In the rows, zero is written as 128.
One hidden turn or mirror swaps the rows below in pairs. Which row is each named row swapped with?
The rows were stretched afterwards, more along some directions than others.
kov: [160 110 145 139 140 133 123 117 137 164 135 104  98 120 144 157 113 122
 147 113 130 126  94 150 126 126 178 134]
Famet: [159 138 126 139 140 126 135 122 119 136 107  90 115 106 126 151 123 106
 125 101  99 136  94 150 119 136 156 126]
zepa: [145 118 148 121 161 130 167 120 115 168 135  89 147 113 135 167 116 120
 102 125  77 129 111 151 133 137 111 129]
delol: [134  99 136 149 137 139 134 116 110 150 125 100 136 126 177 154 143 117
 152 112 123 148  91 123 103 130 144 119]
duni: [156 140 127 117 160 114 140 130 134 134 121  90 148 130 154 172 142 126
 111 154 101 132 124 139 118 120 129 131]
zaz: [144  98 143 134 143 130 146 113 108 168 117  99 128  97 130 144 116 120
 121 105 123 138 108 152 133 124 150 120]
bar: [158 132  98 121 140 131 119 125 138 146 105  83 129 110 139 156 115 120
 127 127 120 133 125 163 122  91 157 124]
lilu: [148 124 124 143 155 126 107 131 136 128 119  80 125 126 149 143 152 109
 132 121 118 127 114 143 102 122 156 102]
rup: [151  99 134 117 154 113 163 105 122 162 131  84 157 131 156 165 132 116
 117 150 100 121 119 140 145 124 137 131]
fek: [136 114 129  94 129  99 121 136 133 148 137  79 101 125 137 137 136 122
 129 133 133 132 125 159 126 131 147 119]
rorol: [167 137 134 134 152 116 177 120 135 156 162  89 146 127 156 164 122 124
 135 124 103 138 105 148 145 120 158 134]
vuma: [122 121 120 124 152 115 136 116 110 157 116  62 119 111 150 147 129 110
 125 141 110 147  97 148 130 130 151 135]
bav: [152 115 130 151 164 126 145 113 133 132 138  84 134 135 167 151 153 113
 146 131 129 143  98 139 124 125 152 112]
pozi: [156 125 142 133 142 118 140 121 143 178 140  95 140 104 152 185 120 119
 119 125 102 131 115 153 133 108 151 133]
limap: [156 122 130 103 144 114 152 121 146 161 119 102 146 103 123 168 138 127
  91 142 121 140 125 172 131 115 124 125]
Tadad: [167 113 143 137 136 127 154 124 134 150 139  86 159 112 146 180 123 111
 122 108  96 128 107 132 123 100 136 136]
pefaz: [131 120 142 135 133 152 142 129 141 162 130 134 131 123 140 158 106 126
 135 108 114 143 110 140 119 141 141 128]
rin: [165 147 137 134 136 140 154 135 156 153 141 108 119 111 153 175 123 136
 129 104 109 131 118 137 140 138 143 117]
Digi: [162 113 132  84 147 124 141 110 135 165 111  74 150 125 132 176 129 126
 119 139  88 144 115 165 112 120 139 136]
ler: [163  82 145 132 156 133 110 115 131 178 119  99 129 112 126 164 119 115
 124 140 110 115 112 126 116 135 159 122]
gedaf: [166 111 131 123 155 133 118 129 131 131 117  76 114 132 123 144 121 116
 139 125 101 136 116 160  99 133 136 128]
nila: [161 148 115 121 136 108 140 124 136 125 131  98  97 124 132 134 131 125
 131 118 120 151 117 171 134 120 144 121]
solom: [159 128 127 135 126 132 106 126 139 153 130 101 111 123 144 174 116 127
 159 107 116 133 104 140  99 130 164 131]
Mabas: [139 102 134 115 129  90 138 109 107 169 128  82 128  96 147 155 139 110
 118 111 107 132  95 153 137 107 147 133]
mokaz: [160 108 152 116 137 102 139 124 142 179 139 105 110 105 149 184 125 124
 126 121 116 117 116 129 142 129 159 122]
Natet: [165 121 132 127 137 148 128 133 148 137 127  93 100 137 141 159 104 126
 152 108 108 137 110 141 109 129 154 129]
nabot: [155 104 142 140 134 120 116 132 134 143 137  75 106 124 164 149 121 110
 150 112 105 123 108 126 121 131 153 120]
susi: [159 101 136  96 131 122 135 117 133 160 129  81 126 120 138 168 115 124
 133 131 103 147 117 169 125 110 145 136]
Zubup: [146 121 120 110 146 111 122 119 142 148 109  96 115 119 136 152 140 123
 114 135 116 143  97 155 112 120 136 126]
robu: [165 115 152 133 146 103 156 125 123 143 142  89 109 131 152 145 145 118
 139 137 119 133  99 155 138 145 154 136]
Bifer: [171 123 143 135 135 134 137 114 124 154 118  98 131  97 130 171 123 122
 133 106 123 140  96 136 124 124 150 126]
duzuk: [173 101 122 133 158 117 113 126 125 152 122  91 109 123 139 154 136 113
 116 139 117 104 116 131 118 119 153 104]
vezir: [171  93 119 119 127 141 116 103 119 142 115  78 148 114 157 161 131 116
 160 103 127 146  93 139 108 105 168 125]
gam: [176 111 122 125 138 132 123 109 143 140 118  91 159 112 163 170 149 127
 132 125 114 128 119 133 133 108 157 114]
lat: [149 138 120 135 131 141 156 113 132 162 132  89 166  93 164 176 120 121
 124 106 131 147 109 143 129 109 158 131]
kiv: [158 120 140 139 148 119 141 106 135 158 153 105 140 123 169 169 113 122
 129 121 115 135 107 123 133 113 155 141]
dobis: [154 127 128 154 146 134 135 132 125 141 142  71 136 137 180 167 152 117
 142 130 124 136 105 136 140 128 168 113]
fufef: [120 126 113 118 147 137 139 110 120 157 100  92 134 128 131 143 125 131
 136 123 128 150 113 153 126 133 163 121]
vare: [125 103 155 122 152  96 147 114 126 183 142  93 128 133 165 157 144 129
 118 152 122 136 112 139 141 141 155 129]
ralop: [163 102 120 141 140 126 131 100  98 153 107 111 122 112 139 135 142 117
 130 120 127 135  90 153 126 125 155 119]
Rina: [171 130  98 113 133 120 146 115 112 137 129  85 132 114 154 131 125 131
 137 117 118 158  96 165 127  95 149 131]
fud: [165 115 122 130 133 113 138 131 126 112 137  86 128 147 160 139 154 119
 146 141 108 135 114 150 117 111 146 133]
nenis: [141 105 120 134 147 134 114 124 147 159 124 104 135 126 165 162 108 116
 127 124 110 116 115 127 114 122 154 133]
nakib: [149 102 140 140 143 109 109 116 129 158 122  89 105 124 162 158 114 109
 144 116 113 135 103 144 115 125 163 126]
Tukot: [153 127 116 146 145 144 125 118 121 121 105 100 155 115 141 151 133 117
 148 118 104 155 105 136 124 124 144 131]
nevuf: [129 102 130  94 142 115 140 126 150 158 125  98 127 118 144 135 121 126
 102 152 137 132 127 148 128 111 125 129]
fogo: [155 117 129 107 145 117 140 123 144 146 135  62 147 127 144 162 128 129
 121 147 128 130 131 157 120 106 136 132]
kinof: [144  97 141 131 149 127 142 111 127 176 125  92 134  92 140 159 110 118
 109 126 104 135 116 130 123 124 139 127]
Dugu: [133 107 150 126 145 127 140 118 122 170 146  98 146 122 152 161 114 125
 126 126 133 127 110 127 129 134 155 140]
dusa: [184 112 148 121 152 130 115 123 156 153 142  87 127 127 152 188 129 123
 140 121 111 119 108 128 107 124 149 131]
vit: [143 113 129 147 160 138 137 127 138 139 125  95 153 154 161 163 124 119
 128 138  98 133 111 132 116 130 144 128]
mumuk: [141 131 127 122 155 113 170 131 129 129 118  84 124 136 144 142 160 124
 123 155 140 139 120 152 130 132 129 116]
gobep: [168 121 120 135 121 112 120 137 123 129 122  96  95 115 147 137 130 114
 135 104 106 131  95 147 112 107 139 133]
nida: [158 105 170 123 134 126 141 120 143 170 149  95 102 110 143 165 118 123
 131 105 105 146  93 149 114 132 138 134]
bevep: [153 115 136 147 157 122 140 106 119 152 108 111 134 107 134 151 129 119
 124 136  99 130 107 137 132 142 156 134]
Sovek: [158 104 141 142 154 135 116 119 129 157 122  87 114 138 150 141 133 115
 141 118 109 124  97 151 106 139 174 123]
Degi: [174 132 133 123 140 117 125 112 147 155 110  97 119 109 131 182 130 122
 133 113 140 140 108 158 125 112 167 114]
vof: [161 122 124 126 131 133 146 111 121 128 127  97 150 121 152 150 142 126
 141 119 118 145  92 147 115 103 145 145]
borid: [147 114 135 106 150 148 139 124 139 160 122  84 142 119 138 155 108 130
 125 124  93 127 117 149 131 135 127 133]
kasas: [174 102 145 132 132 105 119 124 133 147 146  73 134 117 185 170 146 107
 120 116 103 122 102 126 125 113 153 121]
Ruzer: [141 113 125 122 129 113 111 127 135 154 113 116 112 111 133 149 130 128
 120 127 141 139 119 145 109 114 133 116]
Suno: [123 124 141 128 151 126 146 129 156 162 133 104 144 128 144 170 108 125
 119 131 122 121 132 127 127 127 132 130]
zatab: [165 112 123 148 144 105 144 123 104 143 125  96 139 129 150 160 143 116
 124 133 125 118 114 139 145 110 167 126]
Mevaz: [165 135 107 132 158 122 150 119 118 116 116 100 127 142 161 150 147 130
 141 152 124 157 104 149 125 123 135 128]
dubud: [162 113 129 144 155 110 114 125 147 126 131  88 133 124 172 149 154 114
 136 148 133 120 112 115 138 116 158 127]
Vefup: [152 139 116 120 125  99 144 137 143 145 143  79 114 111 172 152 141 119
 123 132 126 138 124 158 136 119 150 123]

vuma swaps with dobis
Sovek swaps with Digi
lat swaps with Vefup
nevuf swaps with pefaz
borid swaps with ler
Rina swaps with rorol
kinof swaps with rin
duzuk swaps with zepa

